Families of rows that turns and mirrors carry onto each other, the same ones carrying the whole set onto itself: the rest of each named row's family, in list order:
5 families of 8 rows:
z_846: [-12 -50  18  -2   7  19 -23   0  10  -6 -24  11   4   2  26 -12  40 -21
 -47  -9  -3  -3 -41]
z_851: [  0 -48   3  -3  11  17 -26  -7   9   0 -25  17   8  -2  25 -20  32 -25
 -40  -4   5  -9 -45]
z_103: [-24 -25  16  33  14   5 -31 -35   2   2  16   9 -30  -5   6  -7   1  38
 -20   2  18  14  19]
z_777: [  0 -46  18  -4   6  16 -27 -11  -2 -16 -24  18  -1 -11  27 -26  39  -8
 -37  -9 -19 -10 -44]
z_807: [-15 -25   2  26   2  12 -26 -42 -12  -5  30  23 -10  -8  11   2  17  20
 -16  -5  10  13  29]
z_708: [-22 -19   4  30  -3   0 -44 -41  -7   2   9  10 -24   0   4   7  14  19
 -20 -16  20  20  20]
z_716: [ -2 -23  15  29  12   7 -22 -45  -7  -9  26  25 -22  -6  15   0   7  35
  -8  -2  23  12  10]
z_415: [-13 -48  14 -10  15  17 -32   2  26  -2 -18  16   1   0  22 -15  22 -12
 -59   2   1  -1 -42]
z_329: [-11 -55  23  -9   8  13 -24 -10  20 -11 -23   9  -1  -3  27 -26  22  -2
 -47   6 -10 -10 -47]
z_73: [ -6 -45   5 -15  17  12 -43 -19  28 -17 -15  27   0  -2  34 -25  22  -2
 -51  -4 -18  -2 -45]
z_424: [-20 -20  14  26   6   6 -30 -42  12  10  23  21 -14   8  16  -1  -9  34
 -22   3  15  18  14]
z_715: [  5 -51   6  -6  11  16 -22 -15   9  -4 -21  22   8  -5  31 -27  29 -17
 -37   1  -3 -11 -47]
z_374: [-14 -25  13  30  -1   4 -20 -49  -7 -15  15  12 -23   2  14 -15   1  31
  -7   2  10  19  17]
z_630: [ -1 -47  14 -13  14  16 -37  -9  18  -9 -13  30  -1 -11  26 -29  16   1
 -53   6 -17  -9 -46]
z_986: [ -6 -42  -1  -9  16  21 -42 -11  20 -12 -15  31   5   3  32 -11  38 -19
 -49 -17  -9   3 -38]
z_954: [-12 -45   8  -2   8  33 -38 -10  11 -14 -11  21   9   2  27 -13  32 -22
 -53  -9  -5 -13 -44]
z_658: [-13 -30   6  24   1   3 -33 -50 -15   2  26  33 -14   4  18   7  17  22
 -20 -17   7  22  22]
z_427: [ -9 -18  14  33  14  11 -28 -35  -2   2  24  22 -20  -2   9  11   9  29
 -14  -8  33  12  13]
z_457: [-23 -14   8  37   1  10 -30 -32   0   2  11   6 -20   7   6   5   8  15
 -16 -11  26  23  19]
z_931: [ -9 -18  18  32  11   8 -28 -41   1   0  22  16 -22  -5   9   3   3  38
 -11  -1  27   7   7]
z_713: [ -7 -44  10  -5   7  13 -34 -21  10 -22 -27  13   1  -3  33 -23  40 -11
 -35 -15 -20  -7 -44]
z_340: [-24 -26  15  35  15  12 -28 -28  -2  15  24  21 -18   2  13   8  13  27
 -22 -10  22  17  23]
z_693: [ -1 -42   8  -5  14  22 -36   4   8  -3 -14  32   3  -5  25 -12  38 -21
 -52 -13  -6  -1 -39]
z_139: [-16 -41  10  -1   7  28 -44  -9  20 -14 -18   8   3  -1  21 -19  23 -16
 -55  -3  -4 -17 -47]
z_356: [-22 -19   5  22   4   9 -36 -41   3   3  30  16 -12  -8   6   1   0  31
 -22   3  12   7  25]
z_180: [-17 -29  14  36  12  11 -21 -34 -17  -5  18  19 -25  -4  12  -2  21  21
 -11  -8  18  21  25]
z_133: [-19 -25   8  24  -1   7 -28 -49  -9  -8  26  14 -14 -11  10  -5   7  31
 -12   2   5   6  24]
z_893: [ -3 -46   6  -5  13  16 -32  -7  21   7 -24  16   8  -2  25 -19  22 -17
 -44   1   5 -13 -49]
z_500: [-13 -25  10  32   3  13 -17 -43 -10  -1  26  29 -12   9  23   3  14  18
 -15 -11  13  26  22]
z_458: [-12 -35  19  -3  12  16 -44   1  19   2 -27   8  -2  -8  17 -15  26  -8
 -50  -7  -7 -14 -47]
z_15: [-24 -17   5  29   0  12 -33 -36  -6   3  25  11 -12  -6   4   8  14  21
 -18  -7  15   7  28]
z_896: [-16 -27   8  24  -4  -4 -36 -54 -12 -12  11  13 -26  -5   9  -9   8  31
 -14  -6   7  18  17]
z_832: [-16 -34  10  -3  10  13 -47 -12  26  -8 -30   4   0   0  24 -14  30  -8
 -45 -13 -11 -10 -46]
z_446: [ -7 -49   9  -3   5  29 -33 -16   6 -26 -16  16   3  -3  29 -24  31 -19
 -45  -4 -12 -13 -44]
z_997: [ -3 -59  14 -12  10  18 -19  -7   9 -18 -15  26   0  -3  32 -26  33 -14
 -48   1  -9   3 -40]
z_269: [  1 -49   8  -6  12  12 -29 -13  18  -3 -24  15   4  -6  25 -29  18 -12
 -40   6   0 -13 -51]
z_899: [ -6 -22  16  34  10  10 -22 -40 -11  -3  23  23 -19  -2  13   8  16  27
  -7  -9  27  11  12]
z_377: [-17 -34  19  29  13   6 -20 -43 -10  -1  24  24 -23  -3  20  -9   7  40
 -14   0   7  14  19]
z_469: [-11 -48  11  -8   9  27 -39 -17  17 -19 -11  18   6  -2  30 -25  19  -8
 -52   3 -13 -16 -48]
z_728: [-20 -26   8  22   4  -2 -44 -49   4  10  24  26 -18   2  14   4  -1  36
 -27  -6  10  16  15]

Same family as z_630: z_777, z_424, z_374, z_457, z_693, z_500, z_458
Same family as z_415: z_846, z_103, z_329, z_340, z_180, z_997, z_377
Same family as z_832: z_708, z_73, z_986, z_658, z_713, z_896, z_728

Families of rows that turns and mirrors carry onto each other, the same ones carrying the whole set onto itself: the rest of each named row's family, in list order:
5 families of 6 rows:
z_958: [-18 -15 -12  25  -7   2 -11  12 -18 -20  12   0  -5  -6]
z_236: [-14   2  12 -11   6 -29  17   1 -19   7 -15  19  -2   4]
z_162: [-27 -35  20   9   7  14   7  14   6 -18  14 -10  -3 -14]
z_317: [-28   5  33 -20  -4   5  -4   4   8  12 -17  27 -15  -7]
z_22: [-16 -26 -13  16   4 -10   9   7 -16 -16  19 -13  -1 -15]
z_296: [ 20  22  -8  -7  -9  10  12 -11 -10 -23 -13  -5  -2   1]
z_856: [ -6  10  24 -17 -13 -26  29   6 -20   8  -2   9   4 -20]
z_925: [ 26  21  15   5 -17   9  16   7 -16 -29  -4  -9   8  -8]
z_129: [-12 -18   9   7   9  12 -18  17 -16 -19  22 -16  11  -3]
z_77: [ 16 -10   0  -8  -5  31   9  11  13 -22  -8 -27 -19 -15]
z_201: [-24  -3  22 -35  10 -20   0   7  -7  16  -3   7  -1  -8]
z_404: [ 26   2  13   1   0  36   4  -4 -14 -17  -1 -18  -5  -9]
z_51: [ 25  19  16 -22   4   9  -5  -3  -2 -16 -14 -25  -1 -15]
z_293: [-26 -26  15  13   0  22 -12  21 -20   3  15   9  -6   0]
z_386: [ 23  17   9 -21  -3  12 -10   8  14 -18 -18 -23 -10 -12]
z_745: [ 12  11 -15 -15 -11   4  19  -4  10 -30 -14 -17 -13  -8]
z_345: [-24 -39  12   2  11   9  10  20 -12   4  19  -5  -6 -12]
z_17: [ 12   4  17  -5  -6  26   2   4  24 -21 -22 -16 -20 -23]
z_471: [-18  -5   8  15 -21  10  -3  26 -22 -21  21  10   8   0]
z_41: [-21   2   1 -12  -5 -26   7  15  -3   5 -23  22 -13   5]
z_359: [ -7   7  17 -27  -6   8   1  14   5  17 -30  17 -23  -3]
z_275: [-18  14  14 -14 -31 -15   6  26   0   3 -12  22 -10 -13]
z_409: [-16 -27   5   1   9   8 -12  24  -4 -20  22 -23   5  -7]
z_475: [-23   7  21 -28   2 -10 -15  13  -5  15  -5  16  -1  -2]
z_651: [ 24   9  30   0   5  24   9 -12   2 -21 -14 -14  -6 -20]
z_982: [-19 -22   4  -1  -9  -7  24  23  -8 -18  26 -14   4 -17]
z_299: [  1   2  31 -28   7  -2  23  -2 -12  21 -18  10  -9  -7]
z_840: [ 12   6   3  -6 -26   5  18  23  15 -30 -11 -17 -10 -15]
z_161: [-20  -1  38 -24   7  -3  20  -8   3  13 -12  16  -8 -17]
z_573: [-19 -23  27  19   6  25  -6  10  -9 -18  15   2   2  -3]

Same family as z_17: z_162, z_317, z_651, z_161, z_573
Same family as z_840: z_856, z_925, z_471, z_275, z_982
Same family as z_293: z_77, z_404, z_345, z_359, z_299
Same family as z_129: z_201, z_51, z_386, z_409, z_475

Families of rows that turns and mirrors carry onto each other, the same ones carrying the whole set onto itself: the rest of each named row's family, in list order:
4 families of 8 rows:
z_367: [ -4   7 -20  12  -1   7 -40   0   0  18  29  13 -30   7 -44  10  -7   4
  21  11   0  16  -1   6  -3  23  -3 -15  37 -12   2 -37  34   2 -18  38
  -4]
z_148: [ -9  22  22  13   2 -17   0  20  11  -7  35  -4  32  -3 -19  -6  -5  31
 -13   4 -16  -6  -6  10 -27 -19 -18  -3  22  17   9  -1 -17 -27 -15  13
   4]
z_872: [ -3  15  27  18   9 -13  17  18  11  10  20  18  19   0 -34  -6  -2  40
  14 -12  -2   0  24   8 -34 -36 -31  -4 -10   9  22  -1 -18 -18 -11   0
  -1]
z_563: [  4   6  27   8  13 -13  14  24  15   4  20  22  25   5 -26  -4 -15  48
   8 -15  -5  -9  17   3 -26 -20 -30  -1   2  25  22   0 -23 -13  -2  -3
  -3]
z_486: [-15   4 -43   1  17  -4 -37  19   4  20  34  37 -20  36 -30  11   0  30
  23   6 -18  18 -10  -4 -12   8 -42 -21  18 -17   9 -28  27  -6 -13   6
  -1]
z_755: [  3  10 -32   4  15  13 -52  17 -13   8  17  38  -3  14 -19  -3  10  24
  15   9   3  17  10  -6  -9  20 -26  -9   3  -4  13 -26  34   2 -31  -2
 -24]
z_53: [  6 -11 -13   8   8  12 -31   5   6  32  11  37 -34  14 -55  10 -12  25
  42   0  14  10  20  -3  -1  22 -17 -11  17  -4  18 -35  27  16  -2  22
 -11]
z_447: [-12  24  29  21   3 -18   1  14   7   4  17   4  26  -4 -22  -1  -1  20
 -15   7 -12   0   5  13 -35 -34 -15 -13  17   6  10  -3  -9 -31 -15   3
   4]
z_757: [ -3  14  20  13   5 -10  20  32  12  13  22  29  19   1 -29   9  -2  50
   0  -3  -8 -10  14  -4 -29 -13 -30   8  -9  10  20  -1 -25 -18 -16   1
   6]
z_61: [  3   9  22   2  17 -12  15  18   5   7  18  17  18  -3 -28   1  -1  42
  -5  -2  -8  -5  17  -1 -25 -23 -22   2 -11   6  28  12 -20 -17 -14  -3
   8]
z_26: [  4  -6 -38   9  10   7 -52  26  -6  14  15  37  -4  28 -26  -5   8  23
  17  15   0  24  -1  -2 -11  12 -27 -13  14  -2  13 -33  24   1 -20  -9
 -22]
z_669: [  3  -1 -19   8   5  13 -39 -11   0  12  31  17 -27  11 -39   1  -3   7
  12  12   8   4  -7  -3   5  15  -4 -16  40  -4  -2 -29  33  16  -4  32
 -20]
z_271: [-12  23  23   9   2 -15   4  21   0   6  26 -10  28   4 -24   6   4  23
 -15  -7  -2   4  -5  14 -22 -25 -20  -5   5  11  22  13 -11 -26 -10   1
  -3]
z_809: [ -9  20  18  17  -6 -11   4  30   6   9  30   9  34  -2 -19  11  -1  27
 -26  -5  -7   5 -11  13 -29 -20 -14  -5  17  16  12  -4 -12 -23  -9  -2
  -7]
z_71: [-21  -5 -34   5  28   7 -46  10  -2  23  26  36 -16  29 -36  13  -3  22
  18   2 -11  29   2 -12 -25   9 -44 -27  20  -3  12 -26  29 -15   3   6
  -2]
z_369: [ -1  11  26  15 -24 -16  14  -5  10  16  16   3   9  -6 -22 -20  -3  -1
   9   3 -13  -3  30   7 -15 -26 -11  22   4  26   9  -3 -14  -5 -13  16
  -9]
z_598: [  0   5 -30   7   3  15 -40  28 -17  13  19  24 -20  26 -27  -6   9  13
  23   5   2  29  14  -1 -12  17 -26  -9   6  -5  16 -29  37   9 -31   0
 -14]
z_647: [  2  -4 -21   4  13   4 -29  -5   8  26  23  32 -27  12 -39  10 -11  25
  49   4   9  -6  23  -8   9  23 -25   0  17  -6   7 -25  27  20  -4  33
 -13]
z_905: [  2   9  29   6 -17   0  15 -13  -6  11  18  11  10  -5 -18  -1  -9   6
   0 -11  -4   0  23   9 -13 -22   1  18   4  31  11   3 -21   0   0  17
  -7]
z_395: [-21   6  24   3  -9  -6   9 -18  24  14  28  23   3  -1 -22  -7 -16  21
  -9  -5 -24 -16   9   1 -26 -17 -26  12  16  29  13   3 -19 -13  19  22
  10]
z_839: [-16  16 -31  -4  21   8 -38   6   0  14  33  36 -24  32 -31  16   1  28
  14  -2  -2  11  -9  -7 -14   8 -48 -27  13 -13  12 -19  41  -5  -8   4
 -10]
z_366: [ -3  -6 -26  16 -10  15 -38  -3   1  16  31  23 -30  26 -45   5  -8  10
  28  14   0   6 -10  -1  -2  10  -5 -15  39   0  -4 -41  20   6  -6  33
 -18]
z_414: [-12   4  28  14 -12  -5  19 -25  20  26  20  12   4   0 -36  -9  -9   5
   0  -3 -19 -10  14   3 -24 -26 -27   2  15  18  14   4 -12  -9  18  12
  12]
z_882: [ -2 -12 -22  11   9   3 -41  -1   1  20  24  13 -24  15 -42  11 -13  -1
  22  18 -11  15   3 -11   0  17  -3 -15  44   2  -3 -37  30  -3  -7  32
 -12]
z_829: [ -4   7  25  12 -25  -2   9   0   1   4  24   5  17   4 -13 -18 -10   9
  10 -10 -11  -8  21   3 -19 -15 -17  28   7  41   7  -3 -20  -4 -10  15
 -13]
z_401: [  0 -13 -31  10   2   1 -39  -2  10  32  17  44 -22  15 -39  11 -17  25
  47   7  -2   5  18  -4   3  19 -12   0  24  -3   6 -35  17  13  -1  31
 -16]
z_690: [-20   6 -34  -3  19   6 -41  10   8  29  25  41 -28  23 -34   8  -1  21
   6   5 -12  24   2  -1 -15  16 -36 -24  15 -17  22 -21  41  -1  -3   8
   4]
z_675: [  2   0  18  15 -22  -3  20   1   2  17  26  17  14  -7 -10  -7  -8  11
  -4  -3 -13  -3  25   4 -14 -11  -2  31   8  30   5  -6 -22  10  -8  18
  -3]
z_429: [-22  17  31   4 -18  -5  12 -18   7  23  25  10   1  -2 -34  -1 -10  14
   2   4  -5 -15  13  -1 -16 -15 -19  15   6  18  17  12 -21 -16  14  32
  13]
z_564: [ -4   1 -33   7  19   4 -48  28 -17  10  22  30 -16  26 -27  -4   3  17
  23  10  -8  34  14 -15 -17   6 -24 -10   7   5   6 -36  28 -11 -29   8
 -20]
z_639: [-22   8  23  13 -24  -4  20  -3  19  31  34  12   1   7 -31   1  -7  17
  -7   2  -9 -15   2  -1 -21 -14 -27  16  16  26  11   3 -18  -5  24  26
   7]
z_706: [  6 -20 -27   9  13   8 -32   4   8  28  24  25 -27  16 -59   3 -14  18
  51   6   0  14  20 -16   1  19 -23  -5  18   6  12 -33  20   7   0  29
 -18]

Same family as z_647: z_755, z_757, z_669, z_809, z_839, z_675, z_639
Same family as z_882: z_872, z_447, z_71, z_369, z_414, z_564, z_706

Families of rows that turns and mirrors carry onto each other, the same ones carrying the whole set onto itself: the rest of each named row's family, in list order:
4 families of 8 rows:
z_286: [ -6 -15 -14  -4 -28 -10  17   5 -35]
z_643: [ 13  23 -10   3  14   2   0  -7  -1]
z_806: [14 19  1 -9 23  2 -6 -9 -4]
z_575: [ 14  11  -4   7   6 -25  29  -4 -27]
z_625: [ 15  15   2 -31  -5 -14  15  -2 -38]
z_936: [  4   4  -5   8  12 -18  25 -19 -29]
z_422: [ 8 11 21  3 27 -2  4 20 -2]
z_941: [-4  0 12 14 32 -5 14 18 -4]
z_524: [-13 -10   7  -8 -10  19  -7  30 -11]
z_628: [ -4 -20   6  -9   8  -1 -16  13  11]
z_926: [-20 -20   3  -4  -2  21   2  26 -10]
z_748: [-14 -11 -11  -8 -18   1  16   0 -43]
z_766: [ -5 -20   1   3   3  -7  -6  17  19]
z_518: [-14 -15  -5   3 -11  14  -1  33  -9]
z_290: [ 12  24  -6 -22 -11 -11  21   5 -36]
z_80: [ -6 -25   9 -33 -18 -14   7  19 -22]
z_531: [ -5 -16  -4 -12 -28  -5   8  -7 -34]
z_877: [  0 -17   1 -37 -15  -8  13  31 -17]
z_431: [ -7 -24  -3 -33 -19 -13  18  24 -15]
z_514: [ 11   6   5  -1  14 -18  32 -13 -29]
z_938: [ 5 12  4 16 26 -1  9 25 -3]
z_606: [ 21   9 -13 -10  21  -3   2 -13   4]
z_949: [-10 -21  -6 -11 -23   0  20  -2 -36]
z_776: [-21 -15   6  -2  -1  15   6  34 -19]
z_498: [ 11  17 -10 -32  -4 -10  30   0 -30]
z_311: [ -5 -17   6 -23 -22 -20  16  31 -19]
z_123: [ 15  13 -13 -32  -8  -3  17  -2 -30]
z_335: [ 15   6   9   0   7 -28  21 -13 -25]
z_609: [ 1  8 12  7 33  8 14 15 -2]
z_229: [ 13  20 -11  -9  21   1   6  -6   3]
z_418: [ -7 -19  -6  -9   6   0  -4  18  19]
z_749: [  3 -21   0 -15  14  -8  -1  22  17]

Same family as z_575: z_286, z_806, z_625, z_628, z_518, z_80, z_938
Same family as z_766: z_643, z_422, z_524, z_290, z_531, z_311, z_335
Same family as z_498: z_926, z_431, z_514, z_949, z_609, z_229, z_418

